Each row is where one point has got to under a steady rotation. How many steps took it there?
The counts run from 0 to 550.
-6.7,31.4,3.5,37.1,2.0,21.8,-33.4,41.4,7.8,-31.8,18.3,34.0,14.5,-51.9,15.9,-8.9,-8.8,2.3,48.7,3.8,20.7,-6.0,22.3,-15.8,-8.7,-14.0,-2.4,16.7,10.0,-0.1,-27.9,16.7,2.8,-13.8,30.4,-9.7,9.7,-3.4,25.8,9.8,1.4,30.5,-23.1,-33.4,21.5,7.3,12.5,-3.9,-2.5,16.9,-3.2,-3.7,8.6,-9.0,-29.4,15.8,-1.2,-6.5
346
-24.5,1.8,-17.3,0.4,9.4,-2.4,14.6,5.6,0.5,15.1,2.0,3.4,9.7,-21.2,36.5,-1.6,-12.3,6.2,51.2,-21.8,-2.2,17.6,-3.3,-10.1,-28.9,-9.7,12.1,41.1,11.5,19.2,-23.3,-36.6,48.0,-0.5,50.2,-16.5,14.4,11.2,19.9,13.7,-17.7,23.5,-25.6,-46.3,31.1,10.1,5.9,8.8,1.9,-3.1,-14.5,-4.4,-21.0,24.8,-26.2,-5.8,-12.1,7.4
467
-15.7,24.0,11.3,21.3,-20.6,19.0,2.5,-13.0,22.0,8.4,12.0,-10.3,-18.0,17.0,23.0,3.6,-6.0,6.2,22.7,-19.6,19.6,9.5,-19.1,-0.7,-37.1,-20.4,-16.8,31.0,-46.6,16.0,-22.6,-1.4,-13.9,7.8,50.4,41.4,-23.9,1.2,28.9,24.2,9.7,-8.4,-29.3,-30.9,-8.4,26.9,20.5,-3.1,-2.4,-8.2,12.1,40.5,-6.2,9.1,-21.6,-4.2,40.6,1.2
415
-14.7,43.3,-18.8,5.5,-11.5,-14.1,-7.6,-11.9,-4.5,-17.3,10.9,1.3,-23.7,1.6,34.8,-1.8,3.0,-11.3,61.4,-28.4,-10.2,3.7,10.7,-13.4,-31.4,2.7,23.2,16.4,-0.4,46.4,-23.1,-28.3,2.0,17.1,26.4,-15.5,-8.2,5.2,27.8,0.7,14.8,29.9,25.0,-30.9,42.6,-17.0,5.3,20.7,-0.5,17.3,-29.0,-19.8,-24.1,10.6,-2.0,-2.6,-24.5,-4.1
197
-25.8,25.7,3.8,28.5,-11.6,51.6,4.2,6.4,28.3,17.1,22.5,29.1,-18.2,-9.8,23.3,-18.8,1.5,28.1,11.8,-4.4,-19.3,13.0,9.5,-6.8,-21.8,-23.3,14.1,21.1,-15.3,-10.2,-24.4,3.7,-38.8,-2.5,39.2,36.8,-12.7,10.6,22.5,18.5,30.1,10.0,0.5,-23.1,-10.9,13.2,33.8,-5.8,-31.5,9.4,-4.0,3.9,7.7,9.7,-19.9,21.3,28.6,11.5
354
-20.0,7.4,-9.5,3.2,12.4,24.3,-26.3,3.6,-5.0,7.5,-17.7,51.9,1.6,-15.0,35.4,-34.4,-17.3,24.4,22.2,15.2,-17.9,1.7,11.9,-30.9,-30.7,4.6,36.2,32.2,30.4,16.1,-40.1,-25.3,8.8,20.1,35.1,27.8,-4.9,6.7,-4.9,-26.2,-11.7,8.1,11.3,-40.7,17.1,-20.8,33.4,7.7,-12.9,7.8,12.1,14.3,-13.2,10.8,0.4,-6.9,-19.9,12.9
299
-25.5,3.8,-20.9,-17.9,-14.6,15.6,17.6,-7.7,19.0,28.4,-10.8,24.0,-27.9,-7.6,19.8,-21.7,-3.5,-3.6,15.1,-9.8,-32.1,6.8,-10.3,-10.0,-28.7,-26.5,52.4,40.5,-4.3,12.5,-33.9,-32.5,12.0,14.9,22.4,34.7,5.3,17.7,15.0,-8.3,10.4,-5.8,-13.6,-22.4,-9.4,-9.9,42.6,23.1,-32.1,-1.5,-12.1,9.3,-5.1,31.5,13.6,9.1,21.3,6.6
361
-9.1,10.2,15.1,18.7,-32.6,7.6,6.8,-21.9,-7.2,10.2,24.0,34.2,-4.4,1.4,9.6,-15.9,-17.5,0.8,4.5,-2.7,3.1,-7.4,-6.3,-36.8,-33.3,-5.0,16.5,16.3,-33.4,-7.8,-23.3,-3.5,-25.4,16.6,43.7,26.6,-34.3,17.5,24.1,11.8,20.5,-15.1,-21.2,-40.7,10.1,31.6,19.9,7.5,-33.8,28.3,-24.2,22.8,-18.0,-7.4,-2.7,19.0,21.3,-2.3
148
-3.2,28.6,-6.5,1.4,-34.8,-3.8,-14.1,13.6,14.7,-22.5,16.2,26.6,-0.9,-7.6,-20.6,-3.1,-16.1,-9.0,26.1,4.3,26.1,-32.7,3.3,-24.8,-28.1,-13.1,-19.1,35.6,-16.8,9.3,-22.4,16.3,-17.9,-3.3,50.3,11.6,-13.8,-4.0,17.5,19.5,16.2,7.7,-25.7,-26.1,36.9,4.1,20.2,-33.2,-51.4,7.2,10.5,29.8,-9.2,-17.2,-25.8,5.4,20.9,7.7
248
-9.5,34.6,-1.8,17.9,-23.4,-10.7,-4.1,-2.1,-6.2,-51.2,15.3,6.5,-14.0,-11.4,-8.4,13.8,5.6,-27.1,44.6,-7.4,7.1,-9.1,5.3,-7.6,-21.3,-39.9,-16.3,17.8,-18.0,13.5,-33.1,12.1,5.1,-4.0,13.1,-14.8,-1.9,-21.5,51.5,10.2,-2.1,43.5,-21.5,-32.9,6.8,-14.3,17.0,31.8,13.9,21.9,-0.3,16.4,-16.0,-23.9,-19.8,8.0,-9.3,-9.6
284
-16.7,8.4,-30.2,-5.1,-29.8,-11.4,19.5,18.3,-21.0,3.7,6.4,33.4,-12.8,-18.1,-2.8,-1.6,-2.3,16.5,14.4,0.1,-5.1,-25.2,-25.8,-16.8,-12.5,-11.8,6.7,66.5,10.3,10.7,-22.0,-28.2,39.1,13.3,25.8,11.2,12.5,-15.1,13.7,5.3,2.6,17.0,-46.6,-24.2,15.8,-33.4,1.8,23.7,-20.1,21.6,-14.2,11.6,6.2,17.8,-37.1,-24.6,-21.5,-8.4
428
-28.7,-2.8,-14.5,7.8,0.4,-0.5,-1.2,2.1,-1.7,-12.4,59.1,12.8,-7.1,-0.1,35.9,-12.7,-7.6,-1.5,25.8,-26.5,7.0,12.5,21.9,-36.6,-36.3,43.0,-0.6,7.1,-9.2,7.1,-30.8,-19.9,-13.5,-36.9,26.9,16.5,-14.6,9.1,34.3,9.2,-4.9,-0.3,-19.5,-29.1,23.5,28.6,4.6,-8.9,-1.2,29.1,-33.8,13.1,-9.0,17.0,-32.0,7.9,25.2,9.7
107
-11.7,-2.1,-17.6,11.1,-23.3,0.3,-20.6,17.8,32.1,-23.8,28.2,48.2,28.1,-47.8,8.5,-21.6,-27.4,3.3,30.8,10.1,-9.6,-14.1,6.4,-14.1,-14.9,-15.2,10.6,26.4,-6.0,3.9,-20.6,-11.8,22.7,15.3,31.8,24.8,17.8,14.7,-0.1,19.3,-5.1,-14.1,-51.7,-22.5,29.2,10.4,21.4,4.1,-31.2,-12.2,9.8,-5.4,25.5,5.2,-21.0,-0.3,26.6,16.5
307
-22.1,14.1,12.2,40.0,-30.8,9.5,-9.9,-34.3,15.4,-29.4,36.6,31.1,-25.1,-5.7,35.4,-4.6,-21.9,28.3,19.5,-5.8,3.9,6.1,21.5,-32.9,-15.6,4.4,-7.4,2.6,-17.9,3.7,-20.8,0.4,-33.1,30.8,35.9,39.8,-35.0,-9.0,16.1,1.4,-6.3,-24.8,-15.2,-22.9,-3.1,20.7,16.6,12.4,8.2,30.5,-1.5,17.3,-15.6,-3.2,-16.1,-1.5,9.4,4.9
145
-33.9,-4.4,11.0,-13.1,-16.3,15.3,-8.8,23.8,-16.0,-22.7,6.0,37.9,-5.9,-24.5,-10.5,-2.3,-11.5,-18.8,10.6,-10.7,32.3,-25.9,15.2,-36.4,-35.7,-28.1,23.9,18.7,-7.6,-20.4,-27.4,-26.9,-3.0,3.6,29.9,16.9,-25.9,-4.9,18.0,-15.3,-39.5,-0.6,-46.7,-32.6,13.9,11.7,11.0,-6.5,-12.2,1.2,-19.5,14.0,-8.3,13.8,31.2,-4.1,28.5,12.0
547
-11.7,9.7,-8.2,-12.0,5.9,18.0,-24.9,22.9,-7.6,10.7,-16.5,45.4,19.9,-13.8,14.7,-38.8,-23.3,21.6,35.8,7.1,-9.1,-16.7,-2.3,-23.9,-38.2,-5.5,47.2,33.8,19.5,14.2,-30.9,-28.1,20.5,29.1,35.6,9.8,6.0,17.5,-5.8,-6.5,8.6,-5.8,-17.2,-44.3,34.3,-8.1,26.5,5.2,-31.4,-1.3,-2.0,0.1,14.1,19.7,5.8,-5.7,2.6,0.0
301
-40.2,4.6,4.5,11.2,8.0,18.7,7.6,-1.0,-27.5,-13.2,23.3,14.0,-17.9,-9.0,24.2,11.0,-1.3,21.8,24.1,-16.9,40.5,-11.8,4.4,-21.9,-52.0,19.5,-7.2,27.3,-12.9,-5.9,-23.8,-17.3,6.8,-11.1,40.2,-0.1,-24.3,-10.1,37.9,0.4,-35.4,32.6,-22.4,-35.2,-10.7,32.0,-22.3,-11.2,13.5,28.8,-12.2,19.8,-8.2,9.1,-0.1,-13.7,5.2,17.0
380
-17.9,15.8,-5.0,9.7,-0.4,-13.3,-39.2,24.5,-16.5,-54.5,24.1,28.5,7.9,-50.3,5.6,-16.2,4.5,8.2,55.5,-1.0,-1.8,-17.2,17.5,-16.4,-19.3,-7.3,-1.3,9.2,1.0,-4.0,-37.5,3.4,14.0,17.6,24.5,-12.8,-3.0,4.3,11.8,7.3,-21.7,48.3,-10.5,-42.0,29.4,-1.7,13.0,0.2,10.4,5.3,-6.3,-4.3,6.6,-27.9,-15.0,-3.8,-16.9,-7.2
344
-24.5,9.6,-1.6,11.2,-1.4,8.3,2.1,-22.1,-14.3,8.7,55.1,-2.1,-27.4,23.7,28.0,2.0,26.3,33.6,3.5,-27.1,-28.1,7.4,24.3,5.0,-18.1,-36.5,-0.8,2.4,0.1,17.9,-25.6,-9.3,-16.1,7.4,11.9,12.8,-2.3,0.6,58.6,11.1,-6.6,9.2,4.8,-34.8,3.4,-11.9,36.0,36.0,13.1,5.6,-14.8,14.8,-13.9,18.5,-45.6,-5.9,-0.6,4.0
230
-32.2,33.5,2.4,29.8,-15.2,3.9,7.2,-1.9,14.2,-41.8,36.4,3.0,-9.0,-25.0,7.5,4.2,-3.0,32.3,37.1,-26.4,-22.8,15.0,-10.3,-7.1,-22.9,-17.4,-22.5,17.1,-21.1,-11.3,-37.6,6.9,-1.2,-3.5,15.9,9.4,-19.7,-10.7,12.0,37.9,10.0,38.7,-9.1,-39.4,-1.8,9.4,12.8,17.4,23.8,4.4,2.0,8.8,11.9,-24.2,-60.6,-8.7,-4.8,1.6
17
-22.8,-7.4,-4.8,-0.7,39.8,16.6,-36.0,-4.5,-19.4,-10.0,17.5,5.4,0.4,-17.4,41.2,-19.6,14.6,30.3,1.4,-15.5,-3.8,-6.7,13.9,5.8,-42.7,-5.9,1.0,9.3,-3.5,24.5,-34.7,-18.6,10.6,-2.9,12.2,14.2,-2.5,10.6,37.8,2.3,-39.7,24.9,17.9,-56.3,-14.8,22.2,25.3,15.0,17.0,-12.6,15.5,22.0,6.7,13.1,-8.7,-12.5,25.3,32.3
171
-32.6,-2.9,12.6,18.1,-15.5,16.8,2.7,-32.3,-7.5,-10.9,42.8,45.8,-7.1,-8.4,14.0,6.5,-14.0,28.0,2.1,24.0,4.5,-28.2,3.4,-22.4,-43.8,35.9,19.9,21.2,-22.8,-11.9,-25.6,-1.1,-6.4,6.2,25.1,27.0,-18.5,0.5,32.0,2.3,4.8,-8.2,-30.2,-24.1,-16.1,32.3,-2.2,12.4,-38.0,34.4,-0.6,26.3,15.8,-6.3,-15.3,0.6,7.4,25.0
480
-14.6,40.1,-0.5,28.5,4.8,31.0,-6.8,18.8,-24.6,-32.8,-6.6,31.0,-24.5,-26.4,17.8,-10.2,-3.1,25.8,17.8,-3.3,20.7,-15.2,-9.0,-25.6,-27.8,-7.2,9.9,35.2,4.2,-5.6,-35.9,2.4,-1.0,12.1,18.7,5.4,-21.4,-25.1,24.6,-7.5,2.6,32.7,-4.0,-43.6,-30.1,-4.8,-4.1,25.0,25.6,42.7,-1.2,16.9,7.1,0.6,-3.8,-10.8,-11.4,-6.8
385
-25.0,25.7,-4.7,-2.4,-30.5,-5.0,3.5,-16.5,-4.9,-27.0,13.0,31.0,-52.3,-24.3,13.5,-10.6,-22.5,-11.0,-1.7,-15.3,5.6,-11.7,-3.3,-44.4,-19.0,7.4,31.0,29.0,-12.4,-1.1,-40.7,-11.7,-20.6,20.2,22.0,27.6,-35.6,-5.8,0.4,-16.3,7.6,-6.4,14.9,-35.5,-6.5,1.3,9.6,6.8,-18.7,33.2,-23.4,18.0,-26.0,-13.2,6.2,5.7,15.1,7.0
151
-29.6,41.8,0.0,24.5,-19.7,28.4,-19.9,29.2,18.6,-37.4,32.3,18.8,-16.1,-25.3,10.3,-14.3,9.5,35.4,56.6,-21.3,-5.9,-10.2,10.2,-5.3,-20.9,-20.6,-10.7,6.8,-16.5,-10.2,-14.9,14.1,-25.1,19.6,30.2,21.5,-13.2,6.6,8.5,28.7,21.6,28.2,-13.0,-22.5,15.3,1.1,12.9,-12.8,0.4,-2.3,-6.8,-9.5,36.6,-9.9,-27.0,2.1,12.1,-5.3
349
-35.4,18.0,-3.0,9.0,-17.9,34.3,-4.4,3.5,9.4,-0.3,27.5,33.3,-2.5,-40.4,5.8,6.8,-1.0,-19.3,7.1,6.5,6.7,-7.5,3.2,-18.3,-24.3,-4.4,-1.4,39.1,-12.3,3.2,-26.5,-13.7,-10.0,-32.8,42.3,18.9,-24.3,-0.3,22.0,9.4,-12.9,53.6,9.4,-28.3,35.9,7.5,3.1,-30.8,-42.8,0.6,-1.1,8.0,-23.9,-13.5,-16.5,10.7,-7.2,31.3
253
-24.1,15.6,-11.8,-16.4,-11.2,-5.2,-17.1,-31.8,-5.5,-24.5,5.7,29.2,-22.5,-15.8,18.3,-0.2,-4.5,3.1,32.1,20.2,-21.8,-26.6,9.9,3.3,-28.2,-1.5,49.9,31.8,9.2,34.0,-36.9,-21.9,19.2,37.7,1.7,9.2,17.4,1.5,30.0,-26.7,0.6,0.3,5.0,-17.9,10.3,-36.3,27.4,41.3,-30.7,-3.5,11.8,4.5,14.1,3.1,9.2,-3.7,-18.0,15.8
31
-23.1,0.0,-7.7,19.0,-10.9,27.1,-0.8,4.5,21.2,2.6,35.2,23.9,4.4,7.5,35.8,-11.6,-9.6,35.0,2.6,-5.7,-14.7,-0.8,2.2,-4.3,-23.6,-0.4,13.8,27.6,-1.9,20.4,-18.0,-33.5,2.2,0.9,4.8,46.2,14.1,-1.2,29.0,5.3,0.0,-43.5,-41.7,-17.0,2.6,-10.9,22.3,33.8,1.0,-3.1,0.6,12.6,37.1,43.9,-35.2,-21.9,19.3,11.5
267
-28.6,6.5,2.4,20.9,-12.8,30.2,-17.0,4.0,-0.9,-8.1,30.4,21.4,-23.4,-24.2,36.6,6.3,8.1,-11.7,18.3,-21.8,34.5,-2.6,23.3,-18.7,-19.6,-5.1,-11.2,14.6,-13.0,5.0,-12.5,-15.7,-20.8,-13.5,41.1,32.9,-26.1,-11.8,41.2,-7.1,-52.3,24.4,-24.6,-23.8,8.7,16.9,2.6,-19.6,9.8,10.3,-23.1,13.1,-33.2,11.1,12.1,2.7,8.1,15.1
46
-14.4,38.9,-2.6,27.4,-20.5,23.8,-13.4,15.4,-11.4,-21.9,14.7,45.4,-6.4,-1.0,-10.1,-18.0,2.0,38.2,6.6,6.9,-21.7,-20.1,-14.1,-14.9,-14.4,-31.3,4.3,28.6,0.8,-2.1,-28.4,3.5,-17.7,18.3,-1.5,31.4,-14.3,-18.4,14.9,0.9,30.3,8.3,-6.2,-34.7,1.6,-42.7,28.6,37.2,-6.5,26.4,5.6,21.7,24.3,-10.5,-33.3,-17.4,-23.1,-13.7
390
-34.7,21.9,9.7,-0.7,-27.8,12.2,-1.2,-18.5,-15.9,-12.3,-7.9,36.8,-34.0,-29.2,15.7,3.0,-1.9,11.0,2.4,-6.1,-5.3,-18.1,0.2,-15.4,-13.3,-47.8,33.9,35.0,3.5,7.0,-23.6,-33.0,-5.2,48.1,26.1,28.8,-23.6,-8.5,8.4,-29.1,-26.2,8.2,1.6,-26.5,7.8,-28.6,16.3,22.2,-5.7,-1.8,-5.7,1.3,-23.8,16.6,26.9,-14.2,-19.7,13.5
91
-0.4,21.2,-31.6,-1.1,-44.5,-15.6,-3.4,15.5,-10.2,-10.1,0.3,23.8,-10.5,-19.3,7.2,-19.7,-10.3,5.0,14.8,-28.6,-1.1,-26.0,-7.6,-23.5,1.1,-54.4,6.2,44.5,11.2,26.5,-8.5,-28.2,13.9,44.4,31.4,15.9,2.2,-4.3,4.6,5.5,2.3,-7.0,-21.5,-26.5,36.9,-37.9,21.4,22.4,-7.1,5.0,-20.8,-7.1,-8.1,27.6,-7.9,-20.2,4.8,-10.9
96
-16.2,17.2,-7.2,5.1,-3.7,-19.8,-8.2,21.9,-8.8,-54.1,9.8,9.7,4.7,-56.1,7.7,-9.1,-15.7,-13.9,33.6,-31.3,4.0,7.7,3.7,-26.5,-14.0,-22.6,-6.9,15.3,-2.3,-6.7,-42.8,-10.3,28.6,-2.8,18.7,-11.9,-9.6,-1.9,8.0,11.9,-28.3,35.0,-24.1,-53.6,9.7,15.2,15.9,8.3,36.6,1.2,-13.8,10.7,-13.7,-12.9,-28.3,-10.2,14.2,-10.5
11
1.1,12.8,-27.1,-12.5,-24.7,-26.6,-32.9,-5.3,12.3,-35.0,10.2,16.8,-0.8,-9.3,3.0,-9.8,0.4,4.0,42.3,-3.2,2.5,-51.4,13.3,15.3,-26.8,-32.0,8.7,28.4,-9.5,49.7,-7.1,-5.9,13.0,47.5,24.4,4.0,22.7,5.0,31.7,9.6,-0.5,-2.7,-25.1,-12.4,24.2,-17.4,21.3,18.7,-34.4,-16.2,10.8,-2.0,24.4,11.3,2.3,-19.9,26.2,15.9
36
-31.9,25.4,3.6,-16.3,-20.1,5.4,-2.8,-8.4,4.3,-23.4,12.4,22.1,-6.7,2.7,-29.6,12.1,2.1,14.4,0.4,13.9,-27.5,-27.8,-11.2,15.6,-38.5,-44.8,-1.0,33.1,-16.4,11.4,-35.4,-12.7,-9.0,-0.9,-1.9,25.1,-9.1,-11.1,26.0,14.2,3.0,17.6,-2.9,-21.9,4.7,-26.9,32.0,25.8,-26.1,-22.5,33.3,26.9,28.4,-12.9,-23.2,-25.2,5.9,28.7
123
-8.7,17.7,0.6,19.2,14.6,25.0,-41.6,13.9,-5.2,-30.5,12.6,26.7,-15.2,-24.7,34.6,-32.6,4.0,-12.8,27.5,1.5,7.2,-6.2,24.8,-18.9,-30.7,-1.6,36.2,-1.6,-6.7,12.2,-46.1,8.1,-17.4,0.1,7.1,10.3,-7.0,2.3,48.6,-18.7,-4.4,16.1,0.5,-38.8,-24.0,13.2,36.0,19.0,11.8,29.1,-6.7,15.6,-1.1,-0.7,17.9,21.0,20.5,-5.7
445
-20.5,8.8,11.1,-14.0,14.9,-1.8,-2.2,-15.3,-32.9,6.8,20.5,-0.9,-21.4,49.2,23.9,-7.8,5.2,18.3,40.7,-11.8,-4.3,-2.6,26.8,-17.5,-45.5,-2.2,39.5,-0.8,4.1,11.1,-31.8,-20.4,-9.6,25.5,30.1,-7.3,-3.4,12.4,52.7,-10.7,1.8,-16.8,-18.7,-38.3,13.5,0.5,27.2,24.2,-5.2,14.6,-28.9,20.3,-7.8,28.0,-0.3,7.1,5.2,-12.4
235
